128 stands for zero in the data rows.
In each game, the first row plays the second. By how much does the first row win? 15 means about a draw, 30 a big win and 0 a big loss. Wins can go round in a circle. Each row has two weighted sums of its numbers, A and B, taken from their middle values. A row wins by its A times the other's B, less its B times the other's A.
[168 113  77  27  61  66 190 108 121  76]
[ 85  83  63 187 122 185 110 116 160 141] -> 18
[129 145  98 149 162 114 173  94 163 137]
[165 140 185 138 126 117 123 169 133 156] -> 10
[115 109 131 110 106 171 161 126  96 122]
[139 114  80  77  97  92 181 134  80  84] -> 15
[125 114 110  79  75 108 138 127 140  85]
[138 133 137 163 129 134 160 110 163 116] -> 11
[ 97 118 124 151 204  96 143  73 127 138]
[161 112 182  84  82 127 182  88  96  40] -> 14
[180  78 121  77  59 137 143 126 120 103]
[131  76 107 100 186 107 164 121 141 158] -> 17
[139 115 113 140 104 150 133 141 142 171]
[128 136 169 160 163 125 126 153 146 111] -> 17
[ 92 169 132 122 103 136 111 127  98 123]
[138 107 154 151 118  93 122 107 107 138] -> 15
[156 132 172  83 107 147 102 123  95 101]
[166 155 180 119 158 113 105  33 124 115] -> 18
[112 141 130 160  84 178 113 163 130 136]
[138 136 144 130 131 103 181  77 117  62] -> 7
[116  70  93 145 164 116 119  96 140 162]
[113 114 152  81  90 151 165 133 129 127] -> 14
[161 129  95 149  90  71  89 150 127  85]
[ 82  35  99 102 155 105  94 128 135 203] -> 15
[115  99 129 145  66 115 151 140 106 121]
[ 88 133 115 138 142  99 120 100 120 100] -> 5
[112 141 152 152 138 152 126 181 178 187]
[105 165 133 134 103 154 111 149 117 134] -> 13
[151 106 124 117 116 159 122 121 134 128]
[158 216 114 128 155 119 133 126  81 108] -> 14
[116 158 110 146 121  87 181  67  90 109]
[140 156 119 160 154 139 141 142 144 158] -> 14
[ 95 121 113 222 132 152 106 146 108 187]
[189 148 170 135 135 111 131 131 105  52] -> 18
[127 128 137 159 104 114 113 191 129 163]
[158 150 129  97 120 110 146  96 139 133] -> 24
[ 92 102 106 119 113 115 132 113 129 177]
[145 105 143 157 147 158 120 157 171 147] -> 16
[126  85 137 131 128 155  93 137 153 150]
[115  56  95 103 106 100 158 125 118 114] -> 14
[ 86 116  83  96 147 126 101 118 137 138]
[ 85 135 124 148 104 189  74 166 159 141] -> 17
[137 165 110  88 158 119 133 111 129  99]
[109 137 147 139 134 111  87 144 101 159] -> 10
[ 89  97 111 120 156 138  97 130 126 174]
[ 92 133 110 165 201  94 145  95 154 138] -> 12
[ 97 201 162 130 152 141 140 125 103 142]
[159 136 136 129 107 145 160 110 145  91] -> 19
[155 118 146 101 138 110  66 121 161 102]
[112 151 120  95  32 131  79 133  78 149] -> 15
[156 162 187 139 152  92  77  71 146 128]
[139 119 145 111 141 135 132 153  97  94] -> 17
[123 175 154 167 117 145  57 160 143 175]
[156 154 106 156 130 128 108 161 189 117] -> 17
[134 140 116 121 153 102 180  63 117 117]
[167  85 184 143  71 108  50 163 150 167] -> 12
[114  97  82 119  64 160 119 136 125 156]
[130 137 138 100 113 143 121 166 112 131] -> 21
[126 119  65  95 119 110 176 125  95 110]
[129  97 150 135 171 142 114 142 134 147] -> 15
[155 104 132 173 136 136 103 197 119 159]
[122  75 140 138 107 150 153 203 147 160] -> 10
[136 153 116 149 164 142  68  94 155 121]
[154 111 152 127 133 102 133 130 131 124] -> 15
[ 89 135 125  98 143 120 123 132 107 160]
[106 183 138 130 108 124 103 152 131 147] -> 14
[126 174 179 169  88 169 124 170 100 135]
[129 124 142  90 117  74  94  86 113 113] -> 14
[ 96 151  82  96 150 152 121 170 149 162]
[112 128 104 103 109 108  86 160 138 131] -> 11
[133 105 125 102 104 113  83 138 165 155]
[113 118  83 114  98 111  91 165 107 128] -> 13
[123 152  84 132 118 114 127 141 136 150]
[140 184 155 131 146 121 172 125 130 121] -> 22
[147  77 110 132 159 103 167 111 164 169]
[ 78 179 116 166 159 152 139 151 150 152] -> 15
[ 87 143  98 134 104 154 130 170 114 148]
[157 187 166 153 125 178 120 141 130 120] -> 23
[135  95 111 174 158 127 126 111 154 194]
[126  74 130 117 107 110 174 109 158 141] -> 13
[118 120 125 152 128 117 130 184 125 149]
[167 152 177 161 184 150 144 131 124 167] -> 25
[110  95 120 101  98 141 123 152 129 142]
[130  38  78 121 139 109 165  80 127 146] -> 12
[138 146  92 154 131 144 138 133 145 147]
[123 119 137 129 148 114 118 157  94 113] -> 15
[160 149 138 149 116 148 102 121 128 136]
[134 167 107 171 110 103 129 133 107 112] -> 11
[153 108 107 116 109 123 134 157 111  86]
[151 136 111  95 139 155 166 152 122  97] -> 14
[149 153  98 126  88 136 129 162  90  95]
[117 188 115 115 159 126 165 133 120 184] -> 22
[115 145 104  70 120 129 179 111  77  72]
[101 187 123 146 166 103 134  93 127 131] -> 14
[132 107 133 146  56 161 115 156 110 143]
[141  98 118 190 170 135 190 126 148 163] -> 18
[ 89 151 100 174 180 128  84 100 123 138]
[145 140 185 117 139 114 139 155 142 137] -> 14
[120  89 122 102 135 118 169 100 133 151]
[113  95 101 133 158 151 173 133 137 106] -> 16
[100 146 156 137 136 118 178 105 148  79]
[ 94 156 170 139 188 107 179  56 152 107] -> 4
[147 222 198 149 103 113 119  98 103 127]
[117  91 132 116  98 113 129 104  97 107] -> 14
[116 130  79 190 191 130  79 106 181 171]
[131 169  91 206 172 126 153 140  91 154] -> 17
[141 190 141 168 145 126 159 132 121  87]
[125 104 146 133  97 180  99 213 142 158] -> 12
[162 141 171  86 150 133  57  70 135  63]
[142 162 142 121  58 219 163 188 119 134] -> 3
[181 148 182 115 137 115  91 146 143 162]
[127  65 147  97 141  80 120  75 145 130] -> 24
[113 209 154 127 116  92 106  94 116 148]
[102  97 117  88 158  85 103 153 140 187] -> 14
[126 171 179 126 172 176 131 126 115 120]
[145 123 120 137  87 120 123 141 120 143] -> 7
[146 112 125 162 147 142  99 155 109 121]
[ 97 146  91 184  95 149 198 109 126 100] -> 14
[ 97 115  95 113 124 122 137 147 105 119]
[134  80 132 125 106 132 111 115 128 145] -> 16
[131 131 118 137 197  62 193  76 130 158]
[167 127 158  94 139 128 131 131 131  96] -> 16
[ 83 159  79 143 114 115 120 122 123 181]
[134 196 132  52 112  86 129 122 111  93] -> 22
[124 178 152 144 182 110 107 101 142 153]
[109  92 123 146 129 137  99 137 126 162] -> 12
[ 80  65 127 130 138  94 141 120 138 151]
[150 136 162 175 103 131  96 119 141 128] -> 18
[135  52 122 118 130 144 104 168 156 175]
[123 138 130 153 179 126 146 159 144 186] -> 19
[171 110 160  93 115 126 130 126 129 129]
[105 115 161 158 152 111  86 160 156 129] -> 18
[119  91  74 101 132  88 107 122 119 129]
[122 159 148 115 107  92 121 107  79  91] -> 14
[ 96 136 144  96 110  89 182 118 128 132]
[141  92 137 158  87 117 193 133 153  86] -> 15
[141  75 101 159 144 129  99 118 143 175]
[ 99 164 173 160 145 114 136  63 133 111] -> 12
[ 98 128 114  63 174 100  99 141 117  95]
[128  78 132 114 104 125 200 108 125 121] -> 17
[136 127 102 195 113 143 140 128 130 149]
[125  81 128 101 143  98 175  74 151  64] -> 6
[ 77 117 110 129 141 159 204 133 107 155]
[109 104 120 153 148  87 128  98 105 149] -> 16
[150  95 164 117 119 141 155 105 108 113]
[124  92  84 105 167 151 128 108 138 125] -> 15
[127  96 129 165 110  69 140 185 137 142]
[149 175 120 104 142 104 147 102 140  89] -> 13
[134 139 147 109 117  86 154 101 144 118]
[114 119 137 130 189 122  93  98 167 142] -> 15
